[120 129 235 69 103]
[67 127 92 98 63]
[129 128 150 133 185] -> 185

[106 64 114 214]
[154 177 132 69]
[65 78 129 109] -> 109

[169 95 137 150 183 94]
[31 153 28 146 142 161]
[119 167 120 190 140 199] -> 199

[116 205 111 204 108 203]
[156 183 143 183 137 183]
[52 212 164 220 110 235] -> 235

[121 155 163 217 62 154 44]
[189 156 154 93 200 160 61]
[121 82 69 192 30 87 166] -> 166

[100 102 63 223]
[134 137 181 124]
[88 90 175 81] -> 81

[125 144 153 44 131 105 162]
[117 69 196 87 68 221 97]
[129 127 127 129 130 129 127] -> 127

[207 137 94 149]
[91 199 178 139]
[81 111 236 101] -> 101
---
[[154 146 145 142 133 150]
 [167 133 157 139 139 235]
 [155 134 152 140 136 147]] ⇒ 150, 155

[219  89 112  63 187] ⇒ 187, 219

[156  30 152  15 135] ⇒ 135, 156

[[118 114  41 117 115]
 [118 100  96 125 113]] ⇒ 115, 118

[[213  79  54  56 165  40 110]
 [109 157 110 118 123  37 132]] ⇒ 110, 109

[ 25 224 208 139 133  87] ⇒ 87, 25
---
[37 77 129 83 145 144]
[203 136 27 88 127 46]
[21 110 92 182 132 181] ans = 145

[59 194 156 143 141]
[115 190 81 108 215]
[118 115 116 173 79] ans = 143

[55 130 128 127 132 115 96]
[181 104 133 136 132 81 98]
[121 122 128 132 125 119 230] ans = 115

[100 188 47 151 155 65 193]
[100 197 194 112 44 115 157]
[100 205 156 54 128 145 163] ans = 65

[140 157 157 151 83 120]
[175 128 38 78 119 62]
[95 93 155 133 97 150] ans = 83

[188 160 141 52 97]
[81 185 145 44 110]
[163 64 176 156 199] ans = 52
---
[[91, 80, 79, 200, 119, 42],
 [130, 89, 127, 161, 89, 82]] ⇒ 89

[[62, 194, 205, 140, 108, 115],
 [165, 20, 142, 233, 43, 26]] ⇒ 20

[[151, 175, 60, 60, 134, 94],
 [99, 193, 197, 102, 25, 119]] ⇒ 193

[[156, 141, 161, 230, 90, 107],
 [112, 117, 171, 182, 37, 103]] ⇒ 117

[[38, 122, 208, 186, 156, 121],
 [181, 137, 149, 106, 98, 122]] ⇒ 137

[[94, 87, 135, 127, 216, 211],
 [111, 121, 105, 53, 109, 132]] ⇒ 121

[[80, 161, 96, 43, 155, 60],
 [121, 151, 125, 115, 182, 128]] ⇒ 151
---
134	140	125	113
141	109	148	187
126	91	102	212
-> 113

101	163	87	105	198	161
241	194	85	127	139	70
171	169	112	89	162	163
-> 161

74	125	170	170	183	101	41
147	103	91	114	177	139	80
102	155	191	74	172	120	148
-> 41

69	92	100	76	78
186	54	180	147	45
86	177	86	144	127
-> 78

124	164	106	97	125
138	22	189	217	141
132	80	156	168	133
-> 125

153	196	198	193	170	130
162	125	105	149	145	162
104	111	50	45	116	164
-> 130
---
[[220  56 112 194  87]
 [148  92  98 161  21]] result: 98

[[125  58 147 128 124 121  95]
 [131 140 126 129 130 124  69]
 [132 121 130 117 129 136  16]] result: 126

[[ 80 156 177 152  23  29]
 [ 29 137 187 179  58  44]] result: 187

[[129 148 105 215 140]
 [140 160 130 100 113]] result: 130

[[133 113 127 199 130 200]
 [106 167 114 146 223 191]
 [136 113 155 177 203 107]] result: 114

[[131 136 103 133]
 [150 163 190  39]] result: 190

[[ 82 132 156 142]
 [140 235 125 102]] result: 125
---
[129 240 189 59] -> 59, 129

[141 168 123 198 123 136 75]
[214 130 101 147 95 184 123]
[172 163 149 100 118 101 33] -> 75, 172

[219 123 182 26] -> 26, 219

[46 137 124 121 126] -> 126, 46

[210 128 105 100 149 167] -> 167, 210

[20 116 55 236] -> 236, 20
---
[70 236 110 172] 236

[115 129 129 130 108 95]
[100 153 171 116 82 209] 116

[166 204 16 138 119 125 149] 119

[111 237 211 94 168 234] 94

[48 36 21 202] 36

[144 134 132 124]
[233 142 132 122]
[225 102 134 132] 102

[147 84 21 47] 84

[79 101 94 158 164 67 218]
[116 87 117 161 124 43 89]
[203 218 101 152 134 88 134] 134

[149 218 78 80] 218

[217 204 169 107 132 179 129]
[156 70 171 178 137 222 86] 137
---
[138 172 123 137 142 214 164]	138, 164

[[115 160 172  46 146 106  77]
 [129 190 170  21 139  79  79]
 [ 90 162 148  14 128  88  88]]	115, 88

[[116 168 203  17 127  96]
 [169  39  98  49 116 161]]	116, 161

[ 95 131  72 220]	95, 220

[122  75 133 120 236  97]	122, 97

[209  60 136  62]	209, 62

[[124  55  26  38 223]
 [ 54 185 209 200 104]]	124, 104

[[ 92  36 191 209 236 229 114]
 [179 136 113 170  29 143 235]
 [ 61  27 142  20  86 105 174]]	92, 174

[[145 133 128 100 128]
 [ 56 115 146 236 135]]	145, 135

[[146 147  36  85]
 [150 125  37  52]]	146, 52
---
[[186 234 226  45]
 [147 222 194  92]]	234, 226

[ 37  67 131 126 107 217]	217, 131

[103  91  35 119  93]	119, 103

[181  27  50  80 170]	181, 170

[[ 83 101  43 126 186 111 134]
 [183 109 126  92 140 160 107]]	186, 183

[[138 116 115 125 126 132]
 [178 154 163  56 158 109]
 [193 159 169  41 164 105]]	193, 178

[ 34 176 131 118 113 141]	176, 141

[143 134 114 140  16 121]	143, 140

[ 78  96 142 148 190 219]	219, 190
---
[73 219 114 119 33 63 95] out 73
[110 175 210 182 163 186] out 110
[148 96 69 47 27] out 148
[220 194 124 74 32 210 133] out 220
[184 227 64 166 79 198 144] out 184
[137 222 178 173 121 134 168] out 137
---
[58 218 17 139 197]
[150 150 137 135 127]
[172 87 197 130 81]
137, 218

[148 192 223 40 154 197 120]
40, 223

[185 129 179 127 115 37 192]
127, 192

[121 133 210 56 106]
210, 210

[136 127 108 20 207]
108, 207

[33 211 99 156 199]
99, 211

[221 134 139 58 240]
[130 181 160 18 86]
[88 175 178 104 142]
160, 240

[177 22 64 193 50]
[134 73 107 172 78]
[116 203 180 70 190]
107, 203

[144 184 179 82 176 40 192]
82, 192

[127 131 38 139 156 110 78]
[65 96 208 116 110 152 173]
[90 173 87 115 127 97 101]
116, 208
---
Q:
[[108 114 111 134 236 202 145 122 119 113 132  46 156  95  62 100]
 [108 103 111 129 138 152 115 107 128 113 129  98 156 126 129 146]
 [108 103 111 129 158 152 115 107 132 113 129  98 150 126 129 146]
 [108 103 111 129  83 119 115 107 128 113 126 153 156 126 129 146]
 [108 103 111 129 131 152 122 107 149 125 125 114 156 124 129 146]
 [108 103 111 129 185 152 115  93 112 113 129  98 157 126 129 146]
 [108 103 111 129 194 156 115  89 104 113 129  98 161 126 129 146]
 [108 137 111 129 158  58  69  71 128 113 190  98  56 126 129 146]]
A: 146

Q:
[[ 50 201  92  35 206 116  98 156  92  98]
 [ 74  63  81 123 106 205  68  83 153 118]
 [137 146 155  76 104  91 147 164 136 180]
 [140 197 158 138 201 133 153 160 114 112]
 [ 94 132 118  82 127 127 114 136 120 138]
 [175 120 178 122  76  62 163 138 110 169]
 [153 183 157 101 151 102 170 183 112 126]
 [ 96 205 153 117 216 110 142 144  78  83]
 [199 153 185 157 114  69 181 149 114 156]
 [118  75  98 140  90 167 107 112 153 125]
 [177 152 162 207 158 113 158 129  94  84]
 [113 167 162 146 166 116 144 130  87 102]]
A: 84

Q:
[[168 119 114 132 125 131 128]
 [130 124 132 129 128 127 128]
 [ 39 150 164 120 135 122 128]
 [126 133 123 127 128 130 128]
 [126 131 125 127 128 130 128]]
A: 128

Q:
[[133 133 138 130 126 119 140 125]
 [138 169 144 166 130 138 136 124]
 [134 132 139 169 157 130 131 138]
 [140 138 125 177 134 145 139 131]
 [148 123 129 144 121 131 117 133]
 [144 117 117  46  95 127 137 136]
 [114 117 118 126 146 123 131 134]
 [128 117 140  98 132 147 119 137]
 [146 109 120 118 121 138 143 116]
 [116 141 138 149 111 110 136 139]
 [131 124 118 102 107 134 123 124]
 [129 111 118  91 120 136 140 120]]
A: 124

Q:
[[ 88 117 137 118 174  92 100 147 146 142]
 [130 145 127 138 111 114 113 128 105  91]
 [195 115 160 127  47 115 105 122 117 118]
 [163 126 159 111  86  74 105 167 110  96]
 [108 117 114 161 136 176  97  56 152 165]]
A: 96
